[[-30 -40  29 -43  36 -51  23   0 -29 -41 -42 -21  18  27]
 [ 28   5 -58   7  41  49 -23   0  27   4   5 -13 -17 -54]
 [ -3 -58 -11 -63  38  -6  43   0  -3 -61 -63 -17  32 -10]]
|
[[ 28   5 -58   7  41  49 -23   0  27   4   5 -13 -17 -54]
 [-30 -40  29 -43  36 -51  23   0 -29 -41 -42 -21  18  27]
 [ -3 -58 -11 -63  38  -6  43   0  -3 -61 -63 -17  32 -10]]

[[ -3 -44  -3  47  -3  41 -75 -16   0 -43]
 [-33  17 -32 -42 -33  47  29   9   0  17]
 [-23  13 -23 -38 -23  46  23   3   0  13]
 [-19  21 -19 -50 -19  46  36   0   0  20]
 [ -7 -28  -7  22  -6  43 -46 -12   0 -27]
 [ 49   5  48 -27  53  45   8 -69   0   4]
 [ 54  -7  54 -10  59  45 -10 -74   0  -7]]
|
[[-19  21 -19 -50 -19  46  36   0   0  20]
 [-33  17 -32 -42 -33  47  29   9   0  17]
 [-23  13 -23 -38 -23  46  23   3   0  13]
 [ 49   5  48 -27  53  45   8 -69   0   4]
 [ 54  -7  54 -10  59  45 -10 -74   0  -7]
 [ -7 -28  -7  22  -6  43 -46 -12   0 -27]
 [ -3 -44  -3  47  -3  41 -75 -16   0 -43]]

[[ 11   9  11]
 [-62 -41 -65]
 [-18 -32 -19]
 [ 41 -31  43]
 [-54  10 -57]]
|
[[-54  10 -57]
 [ 11   9  11]
 [ 41 -31  43]
 [-18 -32 -19]
 [-62 -41 -65]]

[[-51  58  52 -58]
 [ -4   1   7  -7]
 [-46  54  47 -53]
 [ 59 -71 -54  64]
 [-42  50  44 -49]
 [ 54 -67 -50  60]
 [  0   0   0   0]
 [ 56 -68 -51  61]
 [-41  49  42 -48]
 [-56  67 -70 -53]]
|
[[-56  67 -70 -53]
 [-51  58  52 -58]
 [-46  54  47 -53]
 [-42  50  44 -49]
 [-41  49  42 -48]
 [ -4   1   7  -7]
 [  0   0   0   0]
 [ 54 -67 -50  60]
 [ 56 -68 -51  61]
 [ 59 -71 -54  64]]

[[ 12 -42 -23  18 -21  -7 -10 -12 -13  25  -3  32 -26]
 [-42 -47 -39   9 -29  -2  15 -34 -12 -10   5  47 -23]
 [ 41  11  -8  -8   0  37  25  27 -24 -42  10 -15  45]
 [-13  37  35 -11  22  51  18  18 -23 -40 -23 -26 -12]
 [ 40  51  28 -22  26  20  24  37 -36 -69 -13 -22  33]
 [ 10  10  15  -5   7  31  20  14 -53 -52 -27  12 -21]]
|
[[ 40  51  28 -22  26  20  24  37 -36 -69 -13 -22  33]
 [-13  37  35 -11  22  51  18  18 -23 -40 -23 -26 -12]
 [ 41  11  -8  -8   0  37  25  27 -24 -42  10 -15  45]
 [ 10  10  15  -5   7  31  20  14 -53 -52 -27  12 -21]
 [ 12 -42 -23  18 -21  -7 -10 -12 -13  25  -3  32 -26]
 [-42 -47 -39   9 -29  -2  15 -34 -12 -10   5  47 -23]]

[[-35  37  22   9   4]
 [  5  -6 -25 -31   8]
 [-39  29  17   3 -23]
 [ -6  15   8  22 -34]
 [ 10   3  -8 -26  18]
 [  3  35  30  24 -26]
 [  3  14   2  -3  -8]
 [-68  19 -11 -17  33]
 [-48  -2 -30 -39  22]
 [-72  12  -4 -21  19]
 [-24   8  11  19 -43]
 [-25  34  26   8 -22]]
|
[[-35  37  22   9   4]
 [  3  35  30  24 -26]
 [-25  34  26   8 -22]
 [-39  29  17   3 -23]
 [-68  19 -11 -17  33]
 [ -6  15   8  22 -34]
 [  3  14   2  -3  -8]
 [-72  12  -4 -21  19]
 [-24   8  11  19 -43]
 [ 10   3  -8 -26  18]
 [-48  -2 -30 -39  22]
 [  5  -6 -25 -31   8]]

[[ 52 -11  53   2 -21 -40  57  53 -43 -16  45 -37 -47]
 [-56 -43 -20  -8  18   7 -49   9  52  27 -29 -23 -33]
 [ 47  -9  51  -7  -4 -40 -34 -37  31 -28  50 -36  37]]
|
[[ 47  -9  51  -7  -4 -40 -34 -37  31 -28  50 -36  37]
 [ 52 -11  53   2 -21 -40  57  53 -43 -16  45 -37 -47]
 [-56 -43 -20  -8  18   7 -49   9  52  27 -29 -23 -33]]
---
[[-16  13 -17 -12]
 [  5  32 -17  10]
 [  9  63 -36  20]
 [-52  28  -4 -44]]
|
[[-16  13]
 [  5  32]
 [  9  63]]

[[54  4]
 [56  5]
 [28  2]
 [71  6]
 [53  4]]
|
[[54  4]
 [56  5]
 [28  2]]

[[-55   6  10  43 -25]
 [ 52 -26 -30 -67  13]
 [-30 -62 -60   0 -66]
 [-32 -29 -28   2 -38]
 [ 35  65  63 -15  74]]
|
[[-55   6]
 [ 52 -26]
 [-30 -62]]

[[-58  55  62 -26]
 [-33 -56  69 -63]
 [ 66 -71  -4  53]
 [-69  61  38  65]
 [ 44 -49 -66 -59]]
|
[[-58  55]
 [-33 -56]
 [ 66 -71]]

[[ 45 -71  41 -25]
 [ 35 -56  41 -20]
 [-27  37  41  14]]
|
[[ 45 -71]
 [ 35 -56]
 [-27  37]]

[[-12 -29 -15  23 -20]
 [ 46 -56 -51  47  11]
 [ 42 -58 -50  46  17]]
|
[[-12 -29]
 [ 46 -56]
 [ 42 -58]]

[[ 30  30 -66 -68]
 [ 77   3 -53 -80]
 [ 14   8 -21 -24]]
|
[[30 30]
 [77  3]
 [14  8]]

[[-60 -30 -54 -61]
 [ 39 -40 -68 -75]
 [  2 -62  57  45]
 [ 73  14  -1  60]
 [ 75 -18 -66  16]]
|
[[-60 -30]
 [ 39 -40]
 [  2 -62]]

[[-47 -37  61 -34]
 [ 11 -34   5 -50]
 [-62 -55  50 -36]]
|
[[-47 -37]
 [ 11 -34]
 [-62 -55]]
